rotation steps, each row followed by its count of steps:
The counts run from 0 to 452.
[ 57.2   3.9  -5.2 -11.1   4.5  15.1  -6.2 -14.9   9.5   8.1 -22.5  29.2
   3.8   5.2  55.8  -1.1  14.6 -24.6   0.9  -4.2  31.8  -7.1  25.5   2.5
  19.5  22.6 -34.7 -33.0 -12.1  24.1   5.0   1.9   5.9 -21.9 -29.9 -27.7
 -21.1 -27.3  -5.8  -2.2  25.4   6.3   2.5] -> 148
[ 19.9   0.5 -23.2   0.3 -33.2   0.5  11.4   5.5  17.9 -15.4  25.9 -20.6
 -10.7  27.9   0.3 -13.7  -2.7 -28.7  -3.0   2.6  -7.5  18.7 -36.4  14.3
  -5.2 -31.8 -23.1 -17.5   4.2 -10.7  -1.4  27.0  12.4 -26.6 -29.9  -6.0
 -29.7 -34.2   9.8 -27.9   5.6 -21.2  -2.1] -> 136
[-12.5  38.3  25.1 -22.3 -16.0  20.2   6.1 -51.4 -19.0  -9.4   0.2  -8.5
  13.8  -3.2 -11.7 -16.8  19.6 -28.8 -15.0  -3.7 -10.4  -1.7  21.2  24.0
  11.5  11.6  -2.2 -37.1 -12.8 -14.0  -3.6  41.8   5.1  -7.1 -13.9 -21.7
  -3.5 -10.4  24.4   8.1 -35.5 -47.8   8.3] -> 120
[-22.8 -25.6  -3.5   5.7 -32.8  16.5 -55.8 -15.8  12.4 -10.0  17.7  37.6
  -8.8  21.5  43.3   6.6   1.8 -17.5  18.3 -14.1  10.8 -21.6 -27.3 -12.6
  -9.7   8.1 -34.6 -32.7  29.2  -9.3  25.5  12.5 -18.3   3.9  -8.4  11.6
   0.6  -4.9  -6.7  14.1  10.6  12.0  -1.1] -> 59
[ 27.8  16.4 -24.2  -5.1  -1.2   4.2 -13.0  18.0 -28.6  -5.3 -10.9  45.7
   9.7  18.3   0.7 -18.8 -11.7  46.7  -6.9 -13.3  -4.0   4.6  -8.7  12.2
  17.6  25.6 -15.3  -3.8 -14.5 -50.2  -3.0 -17.4  -3.4 -27.2 -26.6   0.9
  42.4   3.0   4.0 -17.8  -7.6  17.6  34.4] -> 231
[ 27.1   1.6  33.2  22.5 -13.3  14.8  -6.8  11.4  33.4 -41.9 -29.4   8.7
  17.8   3.7  15.9 -30.7   7.6   7.1  -8.5 -27.5  -9.7 -13.0  -9.9  40.1
  20.6  -0.6  -1.4 -27.2 -44.7   6.1 -12.8  -5.5  -7.9  -0.1  10.8   6.0
   8.5  -5.1  10.6  22.4  -7.9 -27.0 -33.9] -> 44
[-36.4  -6.0 -34.4 -11.1 -11.2  27.3 -27.0  -1.4   6.1  -0.5 -12.4  17.5
 -25.9 -18.8  -5.8  -5.7   2.9   1.9 -47.7  23.7  -7.7  -5.4   6.4 -24.5
 -24.9   9.0   4.4   1.0  22.0 -39.1 -29.1 -22.8  25.9   1.2  14.8  -1.0
  48.6  10.0  19.1 -14.6  -8.3 -26.2  32.4] -> 156
[ 19.3 -41.1 -17.3  -9.9 -11.6 -10.7 -35.1  -0.4  31.5  -1.3   2.7  32.5
 -30.9  37.4  32.9   9.7 -22.0 -23.1  12.8   2.6   8.7 -27.2 -23.9  -8.1
   1.6  11.7 -17.1  -8.7  11.8  28.3  25.0  12.2  10.3 -27.6 -12.6 -10.3
  -0.9  -8.7 -22.3 -19.1  21.8  31.8  12.0] -> 309
[-35.8  40.1  -8.8  16.6   9.7  33.8 -11.0   0.0  20.7 -15.7  16.6  16.3
 -23.9  -3.2 -10.4 -41.2  17.0   9.8   5.4 -12.9  -0.9  17.9  24.1 -12.9
  21.3  -2.5  17.0  -0.8   6.8 -23.2 -26.3 -18.0 -14.1   9.8   5.5   2.0
  20.2 -19.0  13.6 -14.4 -31.9 -19.0 -41.8] -> 202
[ -2.3  26.4  52.8  -0.1 -10.1  20.9  -0.1  -0.1  17.9 -11.0  -6.2  20.0
  18.2  20.5 -17.4 -10.9   2.7  -4.9  26.2  -7.0  -6.5 -17.6  34.7  18.8
  13.1  35.1  -5.3  -2.1 -36.7   2.1  22.0  49.7   1.5 -36.8 -26.2   2.4
  27.3 -10.7 -16.1 -13.8 -23.7   6.7  12.9] -> 33
[ 28.6   2.7 -17.5 -26.1  -3.3  23.5  -6.8 -25.4   0.5  -9.3   9.2   9.3
  -5.9  23.9  32.7   7.2  17.0 -34.7  13.5  18.8  21.8 -10.8 -32.8   1.5
  14.7  13.5 -39.6 -16.5  31.1  15.6  10.6   4.6  46.1  14.7  -7.1 -13.9
 -36.0  13.7  10.2   1.5  11.5  18.7  30.4] -> 397
[-21.9  -0.2 -60.2  -9.3  23.8  -4.2 -39.2  -6.9  15.6 -12.6  31.8  -2.9
  -7.6 -22.4 -14.6  -7.4 -35.9  -1.8   8.1  19.0  10.9 -28.2 -39.6  -4.0
  15.6   5.4   1.0  12.1  39.3   2.3 -28.3 -14.4  48.6   8.3  19.4 -13.0
 -11.0  24.1   4.1 -10.4  -5.0   3.5 -16.6] -> 88
[-32.7   9.3   1.7  -2.6  31.7  -1.1 -32.3  22.4  31.2 -17.5 -35.6   2.9
 -10.6  52.4  -6.4 -18.6 -24.4  10.7  10.6  17.4 -12.8  -8.2  16.2  -6.7
  -9.6  26.6 -13.5  -8.1   1.7   3.2  12.9  -1.2 -52.9  25.7   3.2  31.4
   5.4  -5.6  -2.3   0.3 -26.8 -14.4 -37.3] -> 273
[  5.4   3.8   4.3 -13.5 -29.6 -25.3  -6.5   8.5 -34.5 -10.4   7.5  -0.3
 -41.5  11.4  51.9  14.2 -28.9   2.2   7.4 -13.0  49.3 -18.7 -27.9  -3.3
  10.5  13.3   9.6 -37.8   9.7   5.3 -10.4 -38.4 -22.1   0.5  10.2   2.4
 -27.4 -10.8  -8.4  26.8   5.5  -4.0 -17.2] -> 216
[ 24.8 -26.7 -40.3  17.1 -10.8   5.7 -18.7  -9.4  43.3 -10.6   6.3  -1.0
   9.0 -42.4   3.8  -5.0   5.1 -36.2   4.9   2.6  10.5   6.3  -5.7  16.1
 -23.2 -12.9  -9.2 -11.7  -7.4  -6.7 -42.1  -4.6  18.7  10.6 -26.9   0.9
 -12.1  -4.7   1.3   8.3  32.4 -29.0 -20.4] -> 223
[ 26.1  41.9  -4.1  -9.0  11.9  21.5   7.1 -10.9  28.6   0.6 -17.5  15.2
  18.6   9.9  13.6   4.7  -9.5 -10.4  -2.0  13.2  10.7  33.5  53.2  12.2
  -4.9   9.8  13.4 -14.4 -31.4  -0.8 -32.7  19.2 -33.9 -23.8 -18.3  -2.0
 -17.4 -37.0   2.8  -0.5  -7.1  -5.6 -23.1] -> 50
[-17.3  -7.0 -47.2 -16.5  10.6 -27.9 -43.5  31.9  -7.8   2.4 -34.5  14.1
 -14.0 -11.0  -5.7  12.1 -28.9 -11.0 -18.4   7.0  17.2   4.3  45.6 -28.2
 -13.5  21.5  40.0  -0.2  11.0 -12.3 -34.1  -9.6 -13.3 -10.7   3.1   0.7
  16.1  12.8 -16.6  -2.8  -1.0  -5.3  17.1] -> 389
[-13.8 -45.9 -31.6 -22.5  -2.4 -33.1 -35.2 -14.5 -10.3  24.2 -26.0   0.0
 -26.4   4.3   4.2   0.1 -14.6 -28.6   3.3  -8.4  32.1  -7.2  16.3  -3.9
  -0.8   4.4  -8.7 -48.2  36.1  10.8  43.3  -2.6   6.3 -13.7 -23.2 -18.7
   2.4   0.6   7.8  -7.3  14.1 -31.6   3.0] -> 146
[-22.5   5.9 -10.9  -7.4 -14.4  -7.7 -23.1 -13.1   8.8 -10.7  20.1  -4.0
 -16.3  45.3  19.4  25.4 -47.2  -1.8  -8.0  33.7   9.5  11.7 -23.6   5.8
  10.3  18.2 -25.4 -18.7   9.4 -21.5  -1.4 -22.7 -38.0 -24.5   9.3  25.5
 -31.4 -30.3  17.2   9.7 -14.7   7.3 -12.9] -> 361
[ 18.4  -1.2 -28.9  -5.8  -8.9  16.4   1.5 -10.8 -23.8 -18.6  22.0   8.3
   1.6  25.0   0.9   6.5  10.7 -24.1  -1.7 -13.7  17.2   8.6 -27.5  -7.2
  15.2 -21.7 -30.2 -30.4  16.2  -0.8  17.3  33.4  44.4   6.9 -40.1 -28.7
 -17.7  -0.8  10.0 -18.4   1.2 -10.7  41.7] -> 235
[  4.2 -19.7 -39.6 -13.0  -5.2 -40.7 -18.4  25.5 -13.5 -11.4  -2.7  -3.5
  -9.5  45.6  -3.4   3.8 -43.8 -17.0  26.5  27.5 -12.8 -29.1  -8.7   8.9
  -4.5  26.8  10.7   6.1   8.4 -24.4  28.6  10.7  10.5   9.6  -3.8 -31.7
  -6.1   9.7  26.4 -22.4   4.9  35.9  33.7] -> 163
[ 36.6  -0.1  15.0   9.9 -13.8   0.1  29.3  42.4  15.1 -41.9  -6.8 -19.5
  10.1  26.1 -29.0 -20.8  -6.7 -41.2   3.0   6.8 -17.8  -4.6  -1.4  50.7
  16.0  -2.8  13.0  -9.3 -46.6   7.2   4.8   4.0  17.3   2.8  -3.4  -5.4
  -1.4  -5.2   9.8 -13.5 -11.7  11.7  12.0] -> 340
[ 25.4  24.1   5.7  11.2 -35.6  16.1  22.7   4.9 -32.5 -25.7  15.6  16.0
  -7.6 -20.1  30.0  24.0 -11.2  23.2   4.8 -29.3  43.0  26.4  -3.5   4.7
  12.9  -3.2  -8.0 -30.5 -17.8 -12.0 -35.8 -25.8 -12.6  13.2 -28.9   6.0
  -7.4  -7.0   5.4  23.7 -14.5  -1.0   1.9] -> 55
[-40.2  20.1  -7.5  20.0   1.7 -13.9   2.1  30.2 -31.7  27.9   5.3 -12.2
  15.5  11.0  14.2 -20.4 -29.4   4.3  -2.3  -6.0  41.7 -15.8  -2.7  -5.8
  -5.1  -0.6  21.3 -21.0  -9.4 -29.0  -4.2  -5.7 -14.7 -54.1 -11.7 -20.2
   1.1 -11.0 -15.1 -26.8   3.3 -30.2  -4.2] -> 214
[-10.9  46.1  -5.2 -22.2  12.0  23.8  15.4 -11.9   1.8 -23.2 -11.3   8.8
   9.7 -18.8 -15.2  15.7  13.9  -5.1 -13.2  11.7  -8.9   6.4  39.0  -7.1
 -21.6  13.2  37.9  -1.5 -12.3   4.9 -30.4  22.7  29.7  22.7  -3.9 -12.8
  38.4  28.7  18.3  -2.7 -30.0 -10.7  30.9] -> 254
[ 21.1 -20.7 -22.5 -10.9 -43.9 -29.2  -8.4  25.8  14.2 -20.5   4.0 -11.6
 -44.0  22.2  20.3  -1.3 -22.8 -26.3  23.4  18.3  13.4 -10.8  -8.6  -4.3
 -13.8  12.0   8.7   0.4   3.7 -13.8  -8.0 -24.6 -10.9  13.1   2.6   5.9
 -26.6 -34.5 -14.3  -6.9  26.3  24.2   2.2] -> 65
[ 55.7  -9.7 -32.5 -12.4 -14.3 -24.6  14.7  25.0  10.4 -12.6  -1.0   4.4
 -28.0  43.0  23.9  10.8 -16.0 -22.6  20.6   7.3  -1.4   6.7 -23.0  17.1
  -1.9   6.5  -4.6 -14.1 -10.5  12.6   2.2 -20.4  32.5   5.0 -21.7 -16.4
 -24.7   3.8  25.3 -28.9   8.3  36.8  -1.4] -> 2
[  9.6  -4.0 -27.5  -3.7  14.4 -14.5 -19.7  17.4  31.0  21.9   0.3   9.2
  -5.4  -3.9   7.5   6.3  -5.0 -18.5  54.8 -13.3  42.7   6.1  11.0  -7.3
 -20.4  18.6  -0.7 -11.4   9.4   9.0 -10.9 -19.4 -38.1  17.1 -37.4  24.0
 -28.2  -9.7 -58.1   5.8  29.5  -4.8 -16.0] -> 373
[ 11.4  34.9  11.6   1.3   8.8  22.8 -10.1 -21.8  18.5 -46.0  43.7   3.8
 -12.8 -20.4 -15.8   7.7 -10.2 -26.7  17.9   8.8  29.2   6.4   6.4   0.1
  58.6  14.7   6.9  -2.0   3.0  22.8 -12.2   6.9  26.1  15.0  15.9 -17.3
 -20.8 -24.1  -7.7   3.4 -16.1  33.3  -8.9] -> 264
[ 15.3  33.9 -13.7   1.7  31.3  42.4   7.4   4.6  16.1 -20.0  -1.0  33.7
  12.5 -25.8  18.3 -23.3  34.8 -12.7   8.7  11.7  15.4 -31.0  14.6 -13.3
 -12.7  21.1 -15.3  27.1   0.7 -15.1 -41.7  13.5  24.8  35.6   1.0 -12.3
  13.3   1.1  -0.4 -10.6  13.8  12.7  12.0] -> 399
[-13.4 -17.4  22.1 -12.7  10.9 -30.0  -2.1  12.8  10.1 -17.2 -31.9   1.7
  -1.6  -8.2  13.6  12.5 -39.7  17.9  18.9  -8.3  34.0 -51.6 -20.2   9.9
 -11.2  22.0 -19.1  -6.6 -17.6  32.7  18.8   0.8 -11.8  39.5  17.2  32.9
  12.0  18.3 -38.0  35.0   6.9 -14.1 -12.9] -> 419
[ 18.9  -2.5  -9.1  -5.4 -24.9  22.6 -24.9 -22.9  25.6   6.7  17.1  29.1
 -31.1 -11.7  -1.4  -4.3  29.4 -24.5 -22.4  -9.7   3.6  28.9 -24.9   7.9
  29.7 -17.5  -5.5 -40.8  16.6  10.4  -8.6  -8.5  48.7 -23.4 -18.0  -4.1
   7.2 -13.6 -10.2 -32.6 -12.9 -29.5 -12.0] -> 380
[-14.9  13.4 -27.6  -5.6   1.2 -17.3  12.3  34.7  -9.7  20.4  17.8 -13.2
  -7.0  15.1  13.3 -35.4 -11.7  -2.2 -10.7  10.7   1.8 -28.7 -27.9   1.9
 -32.8   2.7  17.9  13.4   5.8 -23.9 -15.1  -5.3  28.7 -28.4  14.6 -35.5
  13.5  -9.3   3.1 -51.4   2.5  -5.9  20.2] -> 313
[  5.2  11.4   3.0  22.2   5.5  19.3  31.2  40.0   4.7  33.1  -3.9 -13.3
   1.4 -13.3  11.3 -22.7  10.4 -14.8  16.9 -10.6  34.3   8.0   1.1   1.3
   9.0 -20.1  -9.5 -23.2 -16.7 -20.4   8.8 -41.0  12.4 -35.3 -38.6 -12.0
  -6.9 -29.2  -9.4 -32.1  13.2 -18.9   9.3] -> 375
[-45.2   6.0   9.1 -21.5 -34.1 -26.0 -32.2 -33.5   6.1  18.3  28.0  -4.6
 -34.8  -7.5  -4.7 -16.9   5.7 -30.2  24.9 -18.7  18.5 -17.5  14.9   4.5
  12.8  19.4  25.8 -16.6  34.9   7.3   7.9  16.7  -8.3 -20.1  -3.5   2.1
  -4.3 -19.5 -33.9  -8.7   0.8 -15.2 -11.8] -> 442
[  1.0  26.6 -38.2 -12.8  64.0 -11.0 -12.1  -5.9   6.7   8.3   6.9   4.0
  -1.8 -18.0  -1.8 -34.9 -20.9  29.2  -4.0  -4.7  -7.2 -10.4  -5.3   3.7
  -4.0  14.5  13.4  24.8   0.3   8.9 -11.4  -1.3  37.8   7.4  -0.8 -38.6
  18.7  25.1  28.7 -38.2 -12.6 -11.3 -35.6] -> 249
[-29.1  23.7  11.3  -8.4  15.6 -30.9  -3.3  -9.1   9.6   0.0  19.7 -13.8
 -16.5  -7.3 -16.5  -7.1 -36.2  28.6  52.1 -13.1  26.1 -33.4   9.7  -0.1
 -18.5  32.9   7.8  22.7 -13.9  13.6   8.3  36.0 -16.6   6.4 -19.0  10.4
   1.0 -11.9 -43.6  -5.7  -9.9  -1.4 -27.0] -> 35
[ 18.7  -0.4 -32.4  -8.5  13.8  15.5   2.1  15.4 -25.9  -8.5 -23.9  21.0
   8.3  29.5  23.1 -30.7  19.8   4.4 -10.7 -10.6   3.0  -0.5  -1.7 -13.7
 -29.0 -16.9 -16.7 -16.3   5.4  -5.2  10.2  23.7  23.3  14.1 -22.3 -44.8
  12.6  13.0  44.4 -35.4   3.5 -36.0  17.5] -> 74
[ 32.8   0.0 -32.4 -32.2  -5.9 -39.6  -9.8   5.5  -3.1 -35.1   4.9   1.1
 -22.6  32.9   0.8  17.7 -28.3 -28.2  21.3  24.3  18.9  -1.0   7.6   1.1
  14.0  26.5  11.5  -2.5  10.9  20.3   0.0  -2.4   1.9  22.1  -3.5 -16.4
 -32.9   0.5  -1.1   4.0  10.1  53.8  28.5] -> 164
[ 41.8 -23.2   8.6  12.1 -32.2   0.2 -35.3   4.4  28.3  -4.3  -2.0  17.9
  11.3   0.5  -9.0 -24.5  -5.9 -34.4   1.1   2.1 -11.1  -1.9 -11.6  52.7
  38.7  11.7 -13.4 -35.0 -29.3 -11.6  -7.8 -22.9  -3.6 -43.7  -6.9   6.1
 -17.9  -8.5   7.2  12.5  16.3  -9.2  -9.9] -> 293
[-39.1   6.2 -22.2   9.7   4.1 -12.8   3.6  -1.4   5.7  20.8   9.7 -18.1
 -17.0  -2.6  17.0 -36.2 -11.9  11.1 -12.0  -4.3  16.8 -16.6 -13.0 -15.8
 -43.1 -10.1  -8.8  -0.8  23.8 -19.2 -13.2  -1.6 -17.3  23.0  -6.6  -0.7
   8.7 -25.1   4.2 -19.0   7.7 -54.0 -40.0] -> 447
